In the rows, zero is written as 128.
Named turns come first, each shown by rows before and after it. Which turns, in which order, take the first row of each pair that follows to the second? Write the first one first, as in the answered first pair.
turn Bidat:
[126 149 146 118 117 149 163 120 103 119 116 125 141 148 104  78 107 134
 105 118 143 156]  ->  [140 135 103 115 101 145 135 118 137  98 108 125 101 152 129  78 119 140
 106 141 124 150]
[108 150 107  98 123 131 138 121 146 108 110 103 123 134 123 111 113 173
  99 147 117 155]  ->  [128 129  74 123 111 120 105 143 162 118 114 119  98 113 135 114 144 145
 114 144 107 121]
[121 157  65  88  60 172 123 104 128 102  93  92  93 153 125  83 120 188
 103 153 115 232]  ->  [143 141  17 131  43 143  70 143 153  96 110 103  63 122 150 128 181 152
 154 133  97 164]
[114 135 119  99 152 134 128 134 132 116 139 101 132 131 127 119 116 134
 141 142 124 138]  ->  [124 126 108 108 149 127 117 133 133 122 134 101 118 122 123 134 134 124
 141 147 131 128]
turn luta:
[133 135 139 139  95 140 134  92 109 144 107 168 109 151 174 113 140  99
 166 112 120 114]  ->  [114 170 170 120 119 157 171 107  94 162 114 152 134 148 117 105 123 127
 123  88 122 159]
[137  88 157 119 153 103 114 140 134 100 168  79 136  95 153 159 133 103
 174  91 100  70]  ->  [128  92 163  96 188 111 140 166 133 120 168  74 152 104  99 155 132 129
 117  87 111 105]
[122 113 149 109 142 134 154 106 122 124 121  98 154  97 146  97  80 107
 140 136 123 121]  ->  [116 106 144  87 168 140 148 129 110 109 135 122 158 141 103 119 112 146
 109 143 153 164]
[129 159 145 102 135 111 166  95 119 113 125 138 158 138 115 108 145 122
 115 101 116 132]  ->  [127 134 129 120 128 105 136 101 118  91 139 159 151 164 133 117 160 116
 112 132 132 144]
turn nozu:
[124 135 178 131 124 113 135 126 116 148 141 137 143 110 112 112 106 121
 143  91 133 132]  ->  [127 131 183 125 140 116 120 115 113 134 144 127 145 114 112 103 102 128
 145 107 138 136]
[111 108 160 104 210 135 187 161 142 103 153  92 154 145  83 138  97 163
  99 152 144 106]  ->  [109 115 151 103 113 155 172  76 119 103 108 146 121 195 186  93  84 169
 110 199 171 138]
[107 181 142 139 147 129 147 176 124 172 124 106 131  75  54 154 138 129
  95  86 120 118]  ->  [ 86 128 153  82 170 154 172 123 161 118 118  55 160 116  90  94  82 150
 109 149 145 144]

Each pair is 2 to 4 turns apart.
[132 109  88 161 107 123 127 157 106 126 131 155 131 127 135 186 172  97
 132 129 114 112]  ->  [123 161 147 120 124 150 175 128  93 161 113 116 165 111 109 139 109 104
 116  94 107 129]
luta, Bidat
[111 164 159 108 126 140 164 135  67 154 132 172 147 166  46 149 152 185
  38 125 157 205]  ->  [111 153 158  91 110 150 163 112  83 142 123 170 153 190  74 132 130 198
  53 162 165 210]
nozu, nozu
[138 104  99 137 153 105  78 158 185 111 139  91  81 108 118 127 182 146
 127 184 107 128]  ->  [125 152 169  99 169 131 132 110 166 148 119  49 120  79 104  68 112 155
 127 163  98 148]
luta, Bidat, Bidat, Bidat
[131  96  98 161  82 116  92 113 112 126 105 151 107 118 187 143 152 110
 156 121  96  97]  ->  [115 107 162 139 168 122 158 149  99 156 140 113 165  93  93 140 114  98
 139  77 105 104]
nozu, Bidat
[116 133 136  88  89 158 134  68 127 109 109 133 117 170 184  91  98 164
 112 182 157 173]  ->  [123 139  79 115 117 139  97 160 162  98 132 140  77 145 108 154 176 163
  71 166 126 165]
Bidat, luta, luta, Bidat
[102 150 128  93  83 165 146  79 114 148  97 122 122 150 157  86  97 148
  77 135 134 164]  ->  [118  91  65 115 103 127  83 136 148  97 110 126  93 172 168 140 161 148
  92 162 141 133]
nozu, nozu, Bidat, luta
[130 130  99 156 148 132 128 163 146 158 146 123 121 117 121 155 139  86
 168  96 118  99]  ->  [125 113  86 151 161 133 120 163 150 143 163 128 111 143 117 172 165  95
 148 115 130 114]
luta, luta
[141  90  58 155  95 129  99 131 112  75 128 171 101 149 204 128 163 111
 181 138 153 129]  ->  [135 113 114 118 100 148 142  78 113 103 112 103 129 130 221  66  84 101
 200 128 127 147]
nozu, luta, nozu, nozu
[ 94 196 160 125 177 106 114 171 127 144 153  77 166 106 101 132 151 138
  75 107 126 104]  ->  [ 85 148 154  88 151 121 101 116 158  84 154  83 167 165 183 107 123 154
  99 182 157 131]
nozu, luta
[109 131 190  99 130 150 171  72 106 158 100 109 151 168  83 113  76 152
 139 149 141 158]  ->  [134 178 150 149  57 142 129  74  94 183  69 140 102 127 138 115  96 121
 160 134 105 132]
nozu, luta, Bidat, luta
[139 153 195 127 124 123 141 133  61 161 158 142 132 117 117 127 123 137
 129  87 127 125]  ->  [132 173 180 112 107 143 130 123  72 164 133 140 113 140 115 122 133 157
  93  94 138 165]
Bidat, nozu
[126 141 134 116 100 133 140  87 137 111 107 130 118 131 176 107  98 114
 139 164 145 150]  ->  [115 127 132 100 114 142 135  93 127 110 116 143 125 149 151 122 115 126
 114 161 149 159]
luta, luta
[100 113 166  98 101 127 170  63 121 144 138 119 153 171 187  90  75 117
 166 141 136 131]  ->  [ 96 148 170  90 145 134 183 114 112 170 150 101 161 149  84 114  88 152
  98 100 112 145]
nozu, nozu, Bidat
[127 115 103 116 149 116 120 164 138  87 150 140 127 170 151 137 122 130
 139 179 141 149]  ->  [128 131  90 147 142 100 110 191 121 113 162 155 116 152 124 166 145 138
 136 142 132 134]
nozu, nozu
